The rows of Y fall into a few groups, and each row is roughly a mix of its group's hidden directions; one row fits no group.
Y (111 x 10):
-1,-28,5,11,-11,15,-44,37,-5,23
-11,21,-10,44,-13,7,-33,-19,25,-17
-25,-32,-49,-16,17,-18,0,11,-6,-9
-23,-2,10,39,21,33,7,1,37,9
-30,6,-14,-11,52,13,-1,-3,-5,-31
-14,5,32,-36,-36,16,1,-23,-13,17
22,-11,-25,-29,5,-24,29,2,17,-37
-21,-1,20,11,-24,-11,10,-47,-14,-30
21,-39,-18,11,-4,34,18,-16,-32,3
-1,23,-42,-18,33,6,23,4,29,-4
32,3,30,-14,35,16,-18,2,-34,-4
29,28,-45,-5,-25,-10,-18,14,-1,13
-22,-18,-28,-18,39,18,-16,10,-7,-32
-19,25,13,-28,-25,-34,-34,-11,9,3
41,35,-12,-19,17,15,-3,-1,33,-7
1,-9,-34,19,15,-4,-29,-8,-1,-49
-36,-14,22,3,6,44,-25,-9,-9,21
-3,-32,-21,1,-12,-17,-38,39,-15,-6
6,11,-5,37,15,-11,-48,-4,24,-17
-1,-31,10,-39,-30,2,21,-5,-16,-30
11,-19,34,41,-22,5,0,-8,14,32
32,-13,36,-3,6,11,-22,-2,-44,8
6,16,31,-2,-56,-13,15,-10,0,-17
15,-20,3,-34,2,-7,-37,-34,25,-7
-46,3,-14,-21,-14,17,-27,-21,-14,-21
-6,31,14,4,-9,-43,-22,22,29,-14
8,-28,-17,2,-34,20,11,-14,35,30
2,9,-20,29,-27,26,-24,-42,11,-3
5,24,-37,-18,41,-12,-15,-2,22,-17
16,25,7,-16,25,-23,11,-6,-50,-11
14,-27,3,31,26,27,37,-1,-22,-4
37,-20,-15,-25,-11,-36,29,4,-6,-13
18,-36,-19,-23,5,-17,-4,-1,7,-48
-12,39,-3,18,10,-19,-9,35,26,-26
-19,17,-9,-40,31,-35,16,17,-2,3
21,15,9,4,-11,-24,-55,-23,9,5
0,-6,-12,-10,20,-35,-11,36,-1,-43
17,-16,-13,18,-43,25,-4,-37,-15,3
39,-8,3,40,-5,-31,-8,4,4,30
33,-10,-2,12,-42,-20,-19,20,10,28
-9,-20,9,33,14,11,-17,50,-14,13
29,16,-15,-45,27,11,-25,-9,-17,-1
27,7,39,13,-25,-11,42,-13,-5,3
-8,44,28,5,-5,-9,2,-7,37,27
-11,36,27,-24,28,-25,10,5,24,16
16,24,-12,11,-3,-6,-32,-7,41,35
-7,8,-13,44,22,6,22,19,32,-22
-11,-15,-46,0,7,29,-40,3,4,12
-15,46,-8,0,7,6,31,15,-16,34
-17,-26,16,31,-37,20,-10,-15,29,-5
-9,19,-34,-4,52,6,-10,10,-2,24
-7,34,14,-29,-3,-42,-7,18,25,-13
6,-54,-7,0,20,4,-37,-4,1,-17
-7,3,42,36,-27,13,27,-3,-6,19
13,-58,6,-9,-11,3,36,6,-7,-2
4,-8,40,7,-40,5,-4,-15,-14,37
-5,11,11,-9,-18,-45,-47,-13,4,3
8,-29,-16,-31,21,3,19,7,-29,36
-7,2,-19,23,30,6,-2,28,-36,35
25,11,39,29,4,-25,35,4,7,-4
-15,-20,14,3,7,23,-12,21,56,6
12,20,4,-31,8,6,-2,-9,58,-9
-16,50,-1,-20,4,11,25,-13,32,4
-22,15,17,-29,41,-37,-12,-2,-2,-11
21,-10,-3,4,-3,-14,33,-7,50,-25
13,12,-5,-9,13,12,53,23,13,-31
15,30,-29,13,19,-29,-13,8,20,-34
-17,-21,-31,4,-33,25,-27,-14,27,2
-6,-3,10,-24,35,-6,41,19,-14,-29
13,15,-28,-22,43,-12,3,14,24,-26
6,-28,13,7,10,-14,30,28,-31,-35
6,-1,15,31,-30,-11,-4,20,-47,15
-23,22,35,12,6,9,2,-44,1,27
-1,-23,22,-45,28,4,-25,16,-6,20
-21,33,26,-7,6,1,28,33,28,11
-16,30,-51,18,14,1,0,17,11,-22
23,-10,-10,41,9,-24,-21,6,27,-29
-7,-34,-2,-17,10,-8,19,29,-5,48
40,8,-6,8,-32,-18,25,11,0,36
19,-15,22,-22,-41,-2,-14,-10,30,25
-43,-13,32,30,-7,19,4,2,-27,6
15,14,-45,-2,16,10,11,-21,-41,-7
17,-2,14,15,-35,-24,-17,-8,14,-45
13,-3,-13,-28,45,-12,26,8,-5,-34
22,7,-59,-14,-2,13,11,-3,6,23
35,-17,-24,-15,11,32,40,-3,-4,8
-21,25,-30,18,-19,-33,22,-12,-20,-18
-3,2,-5,-17,-13,-4,25,22,-57,18
10,-18,-38,-21,-10,-2,3,-6,-39,34
0,14,-4,-28,-28,-26,-43,-12,12,24
-10,-40,18,-2,-35,21,-28,-24,7,8
15,-7,-20,-5,53,27,25,-15,0,3
11,-31,32,10,-25,7,7,-24,40,-2
56,17,-15,13,3,28,-2,-11,-20,3
-18,-8,16,2,53,22,25,1,17,-16
-1,-12,18,-35,-14,-2,-43,-24,-27,-4
-5,47,0,-12,-29,-19,-7,2,-16,-36
-19,5,15,-25,-18,-44,-37,17,-3,4
24,29,24,10,-26,-11,-5,-35,-10,-29
22,2,18,-8,7,-25,32,33,6,37
-22,3,3,-5,4,12,20,-39,42,-28
-11,43,6,1,16,-20,3,7,35,-34
30,-18,7,8,-17,24,16,3,41,32
-27,-5,11,26,22,33,-36,-2,-2,26
-3,-34,-15,27,-19,7,1,31,-13,39
6,6,-23,-38,17,5,18,-45,-19,-7
-28,26,10,31,15,31,14,5,14,33
-10,-8,-39,-3,31,-1,-47,-6,3,-13
-11,22,12,-43,-8,5,44,18,7,-9
12,27,-27,-27,28,6,-4,-27,-26,-24
2,3,38,17,-36,-31,-15,3,-1,29

One row of each group comes first, with its name. Which group is each row after those in?
1,9,4,43,-6,-7,-14,24,-41,25 -> (125)
51,8,5,9,10,40,-1,-4,24,5 -> (110)
-5,-16,-27,-20,9,-27,-48,-1,-13,-20 -> (84)

-8,-17,7,-30,7,16,-28,-15,-28,42 -> (125)
-16,-14,33,-23,-31,-41,1,-11,-15,12 -> (110)
-41,32,12,-21,-15,28,8,-3,-4,-28 -> (125)
2,4,10,1,-32,-42,-13,32,-22,23 -> (110)
28,-21,-29,-26,-9,27,26,25,-2,16 -> (84)
-14,-16,-16,-31,-37,16,-27,-16,-20,21 -> (84)
4,-10,-26,-6,9,-18,-24,20,-33,-43 -> (125)
12,-2,51,12,-25,-26,27,-4,6,10 -> (110)
26,3,27,-32,-20,-19,39,-14,-12,9 -> (84)
